128 stands for zero in the data rows.
Some points, each followed by its number:
np.array([200, 61, 65, 162, 127, 148, 122, 89, 156, 149, 120, 179, 127, 156, 82, 131, 144, 102, 137, 135, 85, 174,
          166, 114, 130, 168]) 0
np.array([89, 185, 177, 155, 135, 101, 139, 190, 63, 165, 89, 113, 139, 105, 138, 98, 93, 163, 83, 150, 152, 129,
          90, 84, 53, 121]) 1
np.array([89, 133, 199, 69, 115, 98, 80, 136, 162, 88, 93, 80, 137, 101, 118, 106, 168, 212, 165, 165, 207, 174,
          97, 172, 182, 117]) 2
np.array([52, 184, 139, 136, 133, 158, 87, 120, 134, 179, 118, 95, 155, 167, 161, 109, 206, 161, 82, 165, 190, 145,
          118, 89, 127, 115]) 3
np.array([160, 118, 59, 176, 139, 154, 133, 95, 126, 151, 131, 152, 117, 145, 125, 144, 140, 107, 118, 141, 129, 111,
          165, 150, 132, 139]) 4
np.array([130, 104, 132, 107, 135, 149, 95, 107, 118, 111, 159, 168, 94, 122, 85, 146, 98, 109, 158, 105, 46, 128,
          138, 141, 122, 141]) 5
np.array([156, 120, 70, 172, 143, 154, 124, 103, 125, 148, 136, 153, 119, 129, 119, 149, 124, 119, 129, 144, 123, 98,
          153, 157, 135, 155]) 6
np.array([120, 191, 171, 106, 125, 89, 109, 156, 105, 111, 70, 87, 150, 134, 121, 102, 130, 159, 114, 158, 185, 168,
          86, 116, 134, 131]) 7
np.array([109, 151, 183, 46, 129, 61, 85, 177, 89, 146, 107, 77, 142, 53, 124, 163, 129, 172, 156, 127, 137, 108,
          58, 67, 126, 138]) 8
np.array([80, 150, 143, 133, 138, 126, 130, 161, 107, 139, 82, 107, 141, 105, 162, 111, 148, 159, 117, 108, 165, 111,
          93, 144, 140, 133]) 9
np.array([182, 65, 115, 111, 99, 95, 160, 106, 181, 116, 161, 155, 155, 136, 125, 160, 115, 97, 140, 108, 67, 101,
          119, 151, 142, 172]) 10
np.array([177, 65, 127, 121, 106, 103, 175, 117, 170, 101, 136, 149, 122, 123, 127, 134, 96, 125, 153, 121, 76, 137,
          152, 161, 122, 124]) 11
np.array([129, 208, 175, 74, 116, 64, 117, 175, 94, 106, 103, 76, 115, 102, 146, 115, 84, 146, 137, 164, 186, 156,
          95, 98, 156, 112]) 12
np.array([32, 217, 186, 95, 129, 134, 95, 136, 122, 121, 152, 83, 100, 144, 158, 140, 164, 138, 96, 115, 184, 146,
          119, 35, 130, 32]) 13
np.array([178, 101, 102, 168, 102, 125, 144, 74, 140, 97, 151, 182, 131, 173, 70, 133, 96, 74, 94, 102, 78, 140,
          109, 137, 105, 138]) 14
np.array([48, 200, 213, 70, 142, 171, 66, 175, 104, 107, 130, 70, 120, 118, 144, 89, 129, 160, 152, 159, 177, 183,
          139, 117, 158, 81]) 15
np.array([135, 122, 105, 157, 127, 145, 143, 88, 136, 115, 106, 174, 92, 150, 98, 146, 144, 113, 120, 110, 101, 146,
          170, 117, 92, 83]) 16
np.array([61, 199, 155, 109, 157, 189, 134, 206, 92, 88, 114, 113, 128, 132, 171, 69, 108, 133, 149, 118, 177, 128,
          143, 158, 156, 123]) 17
np.array([144, 92, 112, 110, 90, 131, 115, 111, 163, 78, 150, 163, 152, 138, 78, 155, 120, 142, 155, 105, 108, 150,
          117, 181, 123, 169]) 18
np.array([82, 173, 147, 103, 157, 140, 105, 201, 72, 139, 116, 114, 155, 96, 138, 106, 135, 154, 153, 137, 172, 118,
          111, 83, 94, 136]) 19
np.array([199, 87, 97, 138, 107, 119, 151, 101, 153, 136, 158, 159, 147, 132, 81, 128, 82, 100, 146, 140, 67, 120,
          120, 169, 114, 164]) 20
np.array([183, 95, 97, 130, 149, 114, 123, 110, 88, 145, 157, 140, 67, 105, 138, 153, 62, 108, 145, 124, 58, 82,
          145, 122, 124, 178]) 21
np.array([90, 130, 145, 104, 126, 94, 171, 181, 153, 61, 90, 134, 69, 75, 163, 143, 138, 216, 158, 77, 187, 127,
          123, 72, 106, 94]) 22
np.array([175, 88, 96, 160, 166, 118, 124, 112, 77, 72, 138, 186, 62, 127, 115, 152, 79, 81, 120, 70, 90, 87,
          133, 118, 116, 141]) 23
np.array([187, 10, 75, 161, 100, 100, 102, 60, 151, 147, 146, 185, 123, 103, 48, 180, 150, 117, 133, 88, 29, 139,
          121, 109, 84, 138]) 24
np.array([164, 61, 86, 142, 154, 109, 152, 107, 136, 119, 138, 171, 124, 140, 155, 162, 137, 88, 135, 87, 81, 71,
          139, 128, 121, 173]) 25
np.array([139, 99, 97, 111, 161, 171, 63, 137, 93, 166, 120, 132, 105, 102, 114, 144, 132, 117, 163, 121, 67, 132,
          166, 108, 158, 168]) 26
np.array([188, 55, 102, 106, 124, 109, 112, 73, 149, 189, 146, 105, 155, 101, 139, 168, 158, 101, 155, 138, 44, 63,
          114, 175, 174, 174]) 27
np.array([209, 35, 66, 198, 103, 78, 163, 99, 152, 99, 132, 187, 99, 140, 106, 129, 88, 144, 115, 113, 127, 133,
          146, 151, 93, 198]) 28
np.array([132, 158, 123, 94, 104, 176, 104, 76, 159, 123, 121, 123, 149, 179, 80, 127, 144, 107, 150, 157, 91, 182,
          145, 187, 148, 111]) 29
np.array([92, 136, 140, 111, 133, 106, 171, 171, 152, 69, 84, 136, 69, 80, 162, 155, 148, 211, 154, 68, 178, 119,
          121, 71, 101, 78]) 30
np.array([193, 55, 71, 154, 115, 154, 149, 133, 155, 67, 192, 201, 126, 133, 69, 127, 89, 91, 168, 102, 116, 143,
          163, 141, 113, 160]) 31
np.array([74, 168, 187, 87, 130, 171, 79, 166, 127, 82, 162, 77, 145, 128, 138, 78, 145, 163, 155, 161, 217, 155,
          120, 164, 170, 120]) 32
np.array([80, 164, 162, 135, 187, 149, 93, 160, 36, 147, 15, 93, 138, 124, 155, 66, 143, 122, 84, 124, 149, 144,
          102, 176, 183, 143]) 33
np.array([129, 68, 74, 194, 155, 148, 163, 104, 110, 179, 149, 171, 79, 111, 119, 157, 134, 104, 111, 75, 77, 77,
          171, 47, 20, 78]) 34
np.array([170, 42, 91, 142, 141, 118, 105, 80, 134, 91, 130, 175, 106, 107, 85, 146, 148, 117, 162, 88, 80, 106,
          114, 167, 115, 146]) 35
np.array([193, 73, 95, 144, 93, 119, 141, 97, 155, 132, 175, 148, 133, 119, 84, 130, 77, 114, 150, 141, 71, 127,
          125, 174, 118, 159]) 36
np.array([50, 171, 194, 102, 108, 127, 112, 153, 153, 108, 136, 90, 118, 110, 134, 121, 158, 202, 130, 143, 202, 165,
          118, 108, 107, 62]) 37
np.array([75, 196, 118, 119, 134, 120, 142, 146, 131, 172, 123, 100, 149, 125, 160, 149, 186, 179, 131, 144, 187, 82,
          100, 69, 61, 106]) 38
np.array([155, 91, 125, 109, 131, 141, 106, 116, 106, 100, 145, 162, 98, 116, 83, 134, 81, 97, 156, 100, 43, 137,
          132, 135, 114, 142]) 39
np.array([170, 122, 98, 152, 104, 119, 180, 58, 164, 185, 149, 109, 162, 145, 130, 143, 140, 72, 115, 160, 61, 70,
          116, 220, 142, 114]) 40
np.array([58, 157, 150, 136, 132, 165, 84, 153, 112, 146, 145, 111, 178, 143, 131, 98, 171, 141, 98, 139, 201, 155,
          112, 107, 134, 126]) 41
np.array([58, 167, 184, 107, 99, 126, 125, 140, 157, 100, 144, 95, 115, 122, 135, 124, 157, 195, 131, 126, 195, 160,
          114, 107, 100, 56]) 42
Which point above is nearest to each new point? Its number follows each.
np.array([59, 157, 132, 105, 131, 148, 147, 201, 126, 116, 114, 123, 130, 93, 170, 121, 127, 192, 154, 108, 173, 112,
          123, 144, 131, 166]) -> 9
np.array([98, 121, 110, 118, 126, 124, 118, 163, 133, 155, 118, 108, 190, 95, 154, 120, 164, 149, 132, 120, 158, 82,
          75, 150, 170, 206]) -> 9
np.array([168, 68, 85, 178, 154, 113, 135, 93, 96, 118, 133, 176, 77, 100, 101, 143, 98, 98, 125, 92, 80, 89,
          135, 127, 88, 117]) -> 23
np.array([128, 104, 115, 108, 96, 141, 113, 102, 166, 89, 143, 162, 142, 135, 85, 162, 121, 144, 150, 91, 107, 144,
          122, 179, 124, 164]) -> 18
np.array([53, 197, 210, 87, 162, 180, 79, 182, 97, 115, 116, 69, 114, 134, 148, 72, 133, 148, 140, 160, 174, 180,
          149, 114, 144, 69]) -> 15
np.array([62, 202, 161, 104, 165, 205, 138, 195, 98, 92, 111, 109, 116, 130, 175, 75, 102, 135, 154, 120, 165, 125,
          157, 171, 166, 116]) -> 17
np.array([42, 214, 226, 64, 144, 176, 71, 173, 117, 112, 124, 68, 112, 120, 155, 101, 127, 169, 148, 151, 177, 180,
          149, 108, 162, 81]) -> 15
np.array([84, 125, 110, 119, 127, 128, 116, 175, 135, 150, 130, 101, 186, 95, 156, 115, 165, 156, 133, 126, 164, 78,
          69, 157, 168, 198]) -> 9
np.array([72, 156, 165, 141, 133, 129, 96, 155, 116, 102, 126, 117, 136, 135, 148, 111, 151, 155, 99, 123, 232, 154,
          116, 97, 137, 113]) -> 41
np.array([169, 118, 113, 144, 102, 112, 176, 78, 149, 164, 150, 110, 156, 145, 138, 124, 118, 74, 119, 165, 66, 90,
          121, 208, 152, 113]) -> 40
np.array([142, 77, 105, 170, 122, 128, 169, 98, 149, 108, 155, 176, 130, 144, 119, 140, 114, 75, 103, 90, 89, 113,
          137, 134, 109, 113]) -> 14
np.array([137, 91, 124, 108, 97, 133, 117, 108, 167, 80, 141, 153, 149, 134, 85, 147, 130, 143, 148, 100, 117, 154,
          116, 175, 116, 156]) -> 18
np.array([135, 69, 64, 182, 127, 149, 170, 108, 114, 180, 158, 169, 88, 93, 111, 173, 131, 109, 130, 73, 76, 84,
          170, 46, 11, 77]) -> 34
np.array([188, 42, 89, 168, 87, 62, 136, 95, 147, 140, 127, 162, 102, 129, 106, 149, 100, 135, 98, 115, 97, 159,
          118, 102, 108, 180]) -> 28
np.array([71, 216, 147, 112, 141, 155, 141, 163, 111, 152, 105, 84, 131, 124, 158, 110, 163, 193, 140, 163, 184, 121,
          121, 90, 71, 88]) -> 38
np.array([60, 200, 166, 108, 150, 179, 134, 205, 89, 81, 122, 111, 114, 134, 175, 60, 96, 130, 150, 123, 181, 135,
          141, 155, 157, 124]) -> 17
np.array([174, 107, 112, 143, 106, 115, 179, 71, 160, 170, 155, 110, 153, 137, 134, 132, 127, 81, 117, 158, 64, 72,
          117, 205, 140, 108]) -> 40
np.array([136, 151, 120, 106, 104, 175, 109, 64, 165, 125, 123, 132, 150, 188, 78, 128, 154, 102, 142, 153, 89, 177,
          145, 198, 162, 117]) -> 29
np.array([73, 176, 180, 133, 123, 121, 127, 182, 66, 158, 101, 114, 140, 94, 138, 104, 91, 173, 92, 147, 153, 147,
          99, 100, 74, 132]) -> 1
np.array([104, 180, 114, 144, 102, 152, 161, 146, 157, 144, 110, 91, 153, 130, 161, 94, 138, 140, 116, 157, 180, 133,
          130, 166, 180, 127]) -> 9
np.array([51, 174, 169, 81, 145, 140, 95, 154, 114, 90, 175, 88, 125, 110, 183, 126, 144, 158, 145, 121, 209, 100,
          117, 140, 162, 110]) -> 32
np.array([173, 84, 83, 170, 152, 115, 145, 112, 76, 68, 143, 188, 51, 137, 125, 154, 74, 86, 115, 66, 91, 84,
          138, 119, 98, 145]) -> 23
np.array([93, 114, 131, 159, 133, 114, 78, 149, 105, 175, 121, 117, 168, 103, 139, 134, 166, 142, 76, 129, 199, 142,
          92, 62, 139, 157]) -> 41
np.array([149, 94, 88, 135, 152, 138, 182, 90, 172, 113, 130, 156, 92, 147, 155, 157, 167, 112, 155, 107, 103, 92,
          175, 132, 98, 82]) -> 16
np.array([82, 177, 173, 143, 124, 110, 139, 193, 66, 156, 99, 115, 143, 95, 143, 100, 86, 177, 91, 148, 167, 141,
          94, 99, 62, 133]) -> 1
np.array([191, 75, 130, 141, 99, 96, 172, 88, 174, 90, 121, 157, 140, 144, 101, 130, 115, 95, 120, 121, 78, 158,
          134, 161, 139, 109]) -> 11
np.array([64, 132, 161, 110, 149, 143, 68, 181, 94, 179, 143, 99, 143, 82, 158, 125, 154, 169, 132, 139, 174, 138,
          129, 62, 134, 144]) -> 19
np.array([43, 221, 187, 95, 137, 136, 89, 141, 114, 128, 142, 79, 112, 143, 152, 137, 160, 138, 98, 122, 174, 139,
          112, 43, 127, 37]) -> 13
np.array([98, 186, 141, 106, 115, 144, 138, 89, 121, 99, 137, 133, 86, 171, 117, 165, 118, 114, 113, 94, 87, 116,
          136, 138, 96, 75]) -> 16
np.array([61, 183, 185, 79, 137, 170, 76, 168, 123, 94, 153, 85, 146, 131, 151, 87, 148, 160, 151, 155, 209, 149,
          120, 152, 175, 125]) -> 32
np.array([198, 45, 88, 170, 100, 72, 139, 84, 147, 138, 114, 170, 99, 137, 95, 155, 103, 133, 103, 105, 73, 152,
          125, 103, 91, 175]) -> 28
np.array([200, 67, 118, 108, 100, 94, 156, 106, 192, 120, 155, 149, 163, 143, 114, 162, 121, 90, 142, 114, 61, 117,
          113, 141, 140, 168]) -> 10
np.array([184, 51, 123, 107, 89, 84, 156, 109, 183, 106, 170, 150, 144, 127, 127, 153, 106, 99, 143, 109, 71, 123,
          114, 149, 160, 169]) -> 10
np.array([175, 113, 100, 127, 114, 119, 159, 65, 168, 180, 149, 116, 163, 159, 129, 153, 147, 61, 118, 140, 53, 81,
          121, 156, 156, 120]) -> 40
np.array([194, 100, 94, 135, 118, 106, 114, 46, 166, 135, 80, 149, 97, 173, 100, 153, 144, 125, 131, 145, 79, 173,
          144, 133, 128, 137]) -> 0
np.array([172, 124, 120, 110, 129, 169, 115, 88, 137, 102, 122, 142, 91, 158, 75, 103, 121, 96, 171, 148, 65, 185,
          174, 162, 143, 95]) -> 29
